In the rows, zero is written as 128.
One turn sends every row of this set to another row. A few are shown first. Where does it send the rows asked after them?
Bazu: [ 69 125 107 128 103 121 120 145 149 122 120 147 126 163]
mima: [139 164 143 120 144 118 104 146 127 106 127 108 125 122]
vosuk: [129 128  72 128 103 139 133 115 100 142 126 107 108 126]
mal: [133 145 121 135 126  91 132  77 136 116 127 141 106 137]
zus: [ 81 127  82 115  93 128 139 154 130 109 128 145 131 137]
Bem: [125 105 135 132 124 136  88  93 132 107 127 130 117 144]
sefe: [115 132  99 119 119 133 152 108 127 117 113  88 112 182]
mirud: [161 157 144 103 130 135 114 142 120 140 129 119 126 128]
Dil: [150 147 104 117 102 124  94 115 121 124 112 168 116 127]
befe: [110 154 118 128 113 162 159 105 101 118 132 146 150 175]
kubo: [151 136 113 115 121 128 151 158 123 108 123 161 124 106]
tuto: [128 149 108 150 145 159 157 129 129 101 172 125 135 163]
Sor: [141 172  96 115 128 130 177 117 159 123 137 142 118 159]
leras: [123 104 135 125 123 121 100 158 133 114 135 123 125 117]
neku: [ 98 126 108 113 115 162 123  97  99  99 129 117 143 159]
Tega: [151 124 109 122 132 180 114 112 115 120 147 146 126 166]
tif: [ 86 158 126 164 124 141 159 103 125 126 136 147 142 147]
nibu: [ 95 128  82 113  96 146 127 144 133 141 120 172 122 148]
demu: [163 137 102  90 139 141 132 138 130 149 134 149 110 157]
ziki: [ 97 142  94 183 129 134 113 131 121 130 128 117 111 134]
gom: [ 96 148  84 105  99 111 141 132 133 132 117 160 119 170]
muben: [127 161 105 167 125 146 141 122 120 134  97 162 110 164]
mipe: [152 182 124 110 157 129 128 135 137 113 118 128 112 123]
latiz: [113 134 125 129 160 131 139 160 161  98 145 112 122 159]
bever: [143 159 147 113 153 145 129 141 152 138 136 106 122 143]
Nuv: [ 94 140  90 119 132 139 111  72 116 122 128 123 116 143]
gida: [145 154 139 115 147 155 139 148 147 115 125 121 123 105]
Nikim: [119 146 110 130 135 136  85 128 143 130 154 113 122 184]
nivo: [ 77 147  73 120 123 131 131 143 148 127 136 144 116 172]
tok: [117 121 129 144 101 155 157 131 122  99  89 129 130 156]
Riro: [ 93 145 104 148 119 137 135  83 120 135 127 150 123 108]
dif: [133 148 114 148 116 119 173 114 123 100 153 141 130 111]
tagi: [133 164 114 124 157  89 120 132 145 127 131 140 102 163]
Geti: [133 119 111 119  98 168 142 153 133 119 158 121 146 128]
kuris: [103 144 129 148 120 109 128 127 164  80 119 132 124 122]

Bem moves to mal
Dil moves to kuris
Now find these:
nivo moves to nibu
befe moves to neku
mipe moves to gida
kubo moves to latiz
muben moves to tok

One turn sends every row of this set to another row. A few are shown first. Where does it send the rows asked after them?
ragaf: [153 110 176 155 124 109  97 115  89 146 144 113 142 116 144 116 162  60
 115  87 108 135 131 119 128 132 122  84 140 146]
nevop: [149 128 130 178 122 121  98 120 107 151 143 113  70 119 119 124 121 124
 142  85 112  97 125 106 151 152 119 114 153 154]
paf: [145  98 125 137 126  99 108 129  77 136 129 123 154 132 151 114  91 119
 153 175 115 101 116 129 133 127  84 130 125 128]
lasa: [158 156 119 136 122  99 104 111  87 140 142 108 181 122 125 134 167 136
 113 141 142  82 100 127 131 125 100 115 129 135]
Did: [155  90 141 155 155 127  87 107  97 124 137 121 140 147 153 109 102 144
 129 136 100  73 110 126 122 126  57 125 155 164]
noluf: [162  62 106 115 145  98  99 107  92 110 117 117 145 162 154 108 109 111
 119 130  98  95 108 153 111 147  97 131 134 141]
raziz: [167 138 175 138 165 103  90 101 118 131 128 113  95 163 127 146 121 154
  96 129 124 113 145 136  96 132 111 156 146 178]
tuta: [145 113 177 140 127 105  81 121  72 140 141 103 135 114 151 105 144  94
 125  69 128 156 129 109 131 143 110  88 152 139]
guf: [149 112 197 143 136 108  94 116  89 145 139 113 155 132 163 121 140  83
 130  60 114 147 126 123 117 118 119 105 135 143]
nanil: [151 108 134 138 133 106 102 116 109 137 125 110  90 152 144 131 101 131
 147  38 115 120 114 131 125 148 139 145 137 141]
vof: [164 146 133 121 148  79 112 103  87 119 115 115 189 173 129 123 157 143
 120 110 111  96  99 147 113 127 126 116 127 121]
kegi: [150 124 138 165 113 105 129 125 118 161 134 126 105 136 133 148 114  87
 157  94 104 104 124 133 137 123 152 139 110 137]
vop: [178 143 126 135 153  80  70 116  89 128 127 106 164 154 134 108 166 167
 125  98 143  87 107 131 130 125  86 110 148 155]
dev: [169 125 141 117 145  82 105 108 110 129 119 111  97 156 118 148 134 116
  89 152 125 126 147 151 100 149 141 152 127 158]
mipap: [156 153 160 134 140  87  95 123  96 144 130 111  94 135 119 142 115 147
 115 169 145 133 153 123 117 138 115 150 136 157]

kegi moves to nevop
Did moves to noluf
Now find these:
lasa moves to vop
mipap moves to raziz
guf moves to ragaf

One turn sends every row of this set to another row. A few are shown first. Where does it send the rows asked after them?
bago: [113 134 105  96 130 161 128 108 120 121 157 148 140 128 131 152]
tol: [144 156 114 114 125 127 130 130  98 121 129 137  87 159 102 152]
Vunev: [101 144 170 145 125 134 131 130 127  88 137 144 140  92 142 143]
topa: [129 144 142 108 175 108 108 116  95 137 119 155  91  99 120 132]
pubo: [137 120 115 156 141 158 127 138 124 158 153 144 110 112 164 124]
bugu: [139 145 138 116 158 102  99 157 111 131 129 144  85  99 108 129]
rega: [100 111 151 139 148 106 121  96 133 136 136 137 137 128 113  91]
Kavel: [103 109 163 147 140  91 125 126 130 136 136 148 157 122 127 118]
Nif: [104 145 162 138 126 129 144 114 125  73 133 141 125 105 137 150]
Fadu: [144 160 135 137 107 103 147 131 109 118 106 119 153 141 106 109]
Puru: [159 116 113 137 126 128 136 154 102 150  92 113 106 108 143 141]
mutup: [141 153 114 111 143 130 128 136 128  95 140  87 130  99 116 119]
nitos: [141 142 116 124 152 124 114 152 127  99 144  96 136  99 104 131]
nad: [110 108 155 128 158 100 133  98 132 149 133 125 142 123 127 104]
lomi: [122 166 135 148  87 139 153 120 113 127 117 143 114 141 158 126]
gof: [128  94 114 128 105 112 119 119 133 149  98 147 136 139 150 132]
Fav: [117 161 135 147  94 144 145 113 118 127 129 127 110 141 171 117]
rinum: [153 118 114 130 140 135 141 152 107 158 101 101 112 103 130 147]
pip: [106 129 110 104 128 159 111 124 134 129 165 146 124 126 135 156]
pora: [140 163 107 108 108 124 134 132 104 135 122 138  98 159 107 145]
veg: [140 118 168 114 108 108 126 139 118 132  81 153 106 107 122 132]
fon: [126 125 109 174 160 150 130 111 107 138 141 134 101 114 154 114]
zumar: [119 147 147 115 168 123 114 125  88 138 127 146  84  98 102 122]
Guluk: [113 103 106 131 118 113 111 111 134 144 102 154 136 134 156 146]
Nugu: [138 157 144 128 118 109 138 122  99 116 112 127 167 137 106 103]
busov: [108 126  86 129 121 161 125 118 114 122 154 163 117 134 127 136]
Zemer: [124 154 107 117 141 121 126 152  94 113 132 101 123  94  97 110]
besu: [149 120 124 164 164 149 135 108 124 137 136 139  96 111 159 117]
vupi: [142 123 173 121 116 116 124 132 137 121  85 153 108  97 118 124]
repag: [ 87 134 167 149 108 124 150 123 128  93 134 141 121 108 122 115]

repag moves to pubo
pip moves to zumar
gof moves to pora
Now find these:
rinum moves to Nugu
mutup moves to nad

One turn sends every row of this set to another row. A few are shown first. Where does it send the rows asked after them?
Fazu: [ 77 113 113 115 122 124 123 127 143 146 101 148 151 144 124 148 111 140
 114]
muzug: [131 136 133 150 182 175 137 116  98 133 135 120 114 122  97 132 113 119
 139]
vod: [149 135 129 111 104 156 171 107 126 102 121 121 130 127 115 168 130 128
 123]
lop: [138 109 116 119 152 168 145 129 118 109 132 110 139 128 108 187 148 135
 101]
fem: [151 116 119 132 156 166 154 136  86 135 116 114 132 129  98 151  78 118
 133]
morud: [130 112 107 122 158 128 137  82 133 118 134 114 133 129 149 119 138 145
 157]
magas: [149 121 121 111 156 122 143 122 106 114 130 126 140 123 116  71 147 132
 115]
Lof: [125 142 132 150 141 155 159 105  95 121 117 120 125 106 113 156  93 109
 150]
vuva: [ 92 130 123 118 132 137 131 105 151 181 137 144 150 126 141 124 113 141
 104]
mubip: [129  91 143  82 146 108 117 109 140 126 151 120 140 130 131 117 125 123
 147]
Zun: [138 131 105 113 158 124 135 113 120 180 116 148 182 101 123 150 141 114
  97]
nar: [113 131 126 137 138 168 139 140  94 124 143 134 117 122 106 128  73 127
 129]
ranam: [135 152 117 148 158 133 150 133 142 116 133 128 103 111  67 136 123 140
 108]
defu: [105 117 135 144 137 158 125 116 173 167 120 141 132 142 106 139 155 119
 129]
mun: [151  97  76 147 166 102 140 116 133 130 125 119 151  98 119 157 112 124
 150]
Vepug: [111 132 125 127 122 113 160 107 135 177 102 128 167 106 133 146 112 115
  94]
gesoz: [114 131 123 135 134 104 151 121 132 148  67 137 160 117  98 153 142 104
 110]
gesag: [146  98 148  90 144  87 134 134 128 126 132 117 144 117  99  97 118 107
 124]
Fim: [141 125  99 107 153 134 116 141 125 157 109 174 166 123  90 142 151 116
 116]
Lig: [129  90 121 107 175  86 109 118 138 128 144 121 151 102 115 146 128 112
 142]
sifu: [154 117 121 103 131 145 145 126 153 171  90 145 141 161  88 119 120 127
 133]
Sol: [127 130 128 125 154 174 137 128  67 116 134 134 143 111 117 148 116 112
 122]
Zifa: [137 127 126 139 152 151 144 107 168 202 132 132 141 127 112 125 126 121
 115]
Big: [119  86 129 140 118 127 154 156 118 116 133 106 148 113 126 109 128 117
  89]
labu: [156  88 138 121 142 108 126 126 160 144 155 123 139  99 104 138 127  90
 152]
Tefek: [162 121 115  99 150 138 149 123 132 195 113 140 162 135 108 116 113 128
  98]
luv: [162  83 102 152 115 141 151 149 152 141 152 125 136 107 110 130 105 107
 136]
Zoz: [126  77 157 120 131  98 141 135 146 132 133  96 145 110 113 131 121  96
 119]
Meri: [136 118 106 119 172 139 148 140 123 114 117 105 123 144  81 157 107 158
  99]
dom: [134 153 106 115 115 145 142 124 135 104 151 158 116 110  95 148 112 144
 128]

Zun moves to Zifa
sifu moves to Fazu
Now find these:
lop moves to ranam
nar moves to Sol
mun moves to luv
labu moves to Zoz

One turn sends every row of this set to another row. A few are shown first. Where does it send the rows asked after them?
digo: [136 152 128 136 118  85  89 116 102 176 109 137 121]
Vivur: [155 143 102 143 104 136 119 131 166 164 161 135 156]
beto: [143 125  94 144  98 147  97 136 142 163 148 155 123]
dolo: [148 118 140 122  90  96 127  96  92 138 110 126 124]
fut: [175 120 109 152 154  77 106 118 143 180 124 125 111]
dilu: [171 147 134 120 108  82 122 120 116 169 121 126 173]
navuk: [157 142 111 167 117  72 147 135 120 125 125 160 107]
Sekor: [172  94 114 152 128 106 113  88 120 138 124 130  86]
goz: [164 157 116 169 106  77 143  90 144 169 135 115 113]
guvi: [146 142 119 133 114  92  86 118  89 164 109 154 125]
nasak: [137 147 108 148 119 154 117 109 131 146 150 143 160]
let: [148 130 106 136 105 155 114 120 131 169 142 137 165]
Kufo: [152 147 139 132 103 102 127  78  98 124 124 138 143]
dav: [134 112  99 140  97 152 103 132 142 161 144 142 131]
sediv: [188 105 126 146 153  87 145 125 156 142 135 128 134]
domid: [138 153 129 141 120  79  94 106 108 176 113 121 123]
betet: [159 153 109 165  90 112 154  91 156 138 150 133 126]
birev: [170  89 117 145 127 104 124  92 118 139 119 135  88]
Dorof: [139 131 102 141 115 152 109 135 120 148 140 157 155]
Mosan: [133 128 106 148 110 146 125 132 146 120 153 152 145]
kiku: [162 148 143 120 116  75 133 130 120 156 119 128 167]
funeb: [138 141 104 149 114 139 114 124 165 161 158 128 157]
suzu: [176 107 112 146  79  86 142 131 122 176 113 133 105]
puvi: [170 109 112 157 157  92 104 119 148 172 128 130  99]
Lige: [193 104 124 143 137  86 151 115 143 125 134 123 137]
zeres: [173 126  99 146  82 103 135 146 154 187 133 137 135]
rak: [179 121 106 155 157  78 102 129 142 173 127 125 117]
sala: [155 147 140 129 122  68 135 135 112 140 120 129 161]
fotus: [145 132 146 125  93 101 130  86  97 129 115 133 128]
Nepip: [144 136 106 147 101 147 127 118 146 120 159 152 137]
Zipa: [174  88 124 148 134 110 132  93 135 133 131 133  94]
tope: [188 110 125 144 145  80 155 116 144 128 132 128 136]
gimig: [144 137  92 166 101 109 119 138 129 141 131 172  95]

navuk moves to goz
tope moves to fut
dilu moves to guvi
Now find these:
domid moves to dolo
nasak moves to let
dav moves to Mosan
gimig moves to betet
digo moves to fotus
Nepip moves to Vivur
rak moves to Sekor
puvi moves to Zipa

One turn sends every row of this set to another row. A few are shown first. Where does it send the rows asked after them?
vunan: [143 158 151 101 137 101 136 157 127 120 144 128 147 137  85 158 119 111
  94  76 123]
fid: [116 194 143  97 127  58 146 146 168 154 102 107 131 126  64 119 121 103
 114 104 104]
Fos: [ 99 139 143 137 169 101 119 134 146 117  98  92 133 118 113 162 117 102
 112  79 137]
zabis: [136 160 144 112 182  87 114 187 119 129  73  97 111 114 115 148  75  82
 107 108 111]
liba: [131 187 153  83 157  70 152 108 118 127 102 109 139  76 115 120  97  59
 118 104  98]
Boti: [141 165 116  88 148  96 138 175  99 129 105  82 170  91 101 138 112  80
 116 121  92]
Fero: [110 164 155  97 130  91 114 169 133 107 133 121 105 113 133 115  67  97
 108 126 129]
rap: [108 135 148 137 134  87 119 115 150 135 143 121 147 115 112 125 117 106
 136 157  95]
dob: [134 160 139 123 180  77 123 100 116 128 100 120 156 108  53 109 111 117
 117 101 109]
zize: [127 171 151  81 150  92 104 134 134 147  61 138 124 146  86 155 109 124
 116 147 118]
puro: [100 163 154 148 154  95 126 134 163 125 130 125 140  99 123 106 106 103
 121 149  95]
Puse: [144 142 150  75 148  79 121 161 128 132  58  91 133 118 108 164 112  99
 113  83  95]
Milu: [147 189 183 112 147  67 156  99 151 124 138  84 141 115 100 137  99 105
 124 126 114]
fibok: [125 166 165 123 171  66 145 129 103 113 112  99 132  86 137 149  73  79
 115 109 129]
vasar: [118 165 121 125 167 108  98 141 149 152 116 103 129 127 136 156 101 153
 132 124 105]
Fep: [112 167 132  43 141  71 150 133 142 115 129 103 163 120  84 141  99 115
 129 110  82]
fuve: [126 185 167  77 139 100 142 131 146 122  84  99 107 136 109 122  92 114
 158 122 143]
seri: [124 148 125 120 145  87 114 152 132 118 127 119 125  64 103 165  93 127
 106 126  66]
gedoz: [129 153 119 125 128  79 109 153 134 152 143 103 119  73  86 151 109 116
 111 134  84]
fiku: [128 163 112  97 116  60 140 122 115 154  87 119 162 144 105 137 106 113
 147 108 101]
fitun: [176 148 141 111 160  79 145 144 124 105 101 114 176 115 104 132 125  78
 135 105  93]
fuso: [112 153 119  96 172 105  89 139 156 160 136 101 134 126 108 150 115 134
 127 141  93]
mot: [153 198 166  67 185  60 125 112 141 129 120 113 146 111 109 117 108 130
 126 126 126]
ved: [125 166 124 113 185  72  98 108 114 114  96 100 105  98 104 128  69 102
 124 114  73]
puz: [104 173 175 103 191  97 129 131 132  98  87 109  99 130 109 152  80 103
 134 131 127]
Rov: [134 186 146  85 144  79 109 151  89 120 128 108 128 149 103  93  98 134
 124 127  96]
lon: [145 192 145  89 133  85 125 173 113 117  84 130 109 119  85 152 142 124
 128 121 126]

Puse moves to fuve
ved moves to Fos
puz moves to fibok
Now find these:
rap moves to gedoz
Boti moves to zize
Fep moves to fiku
fitun moves to lon
vunan moves to Rov
seri moves to vasar

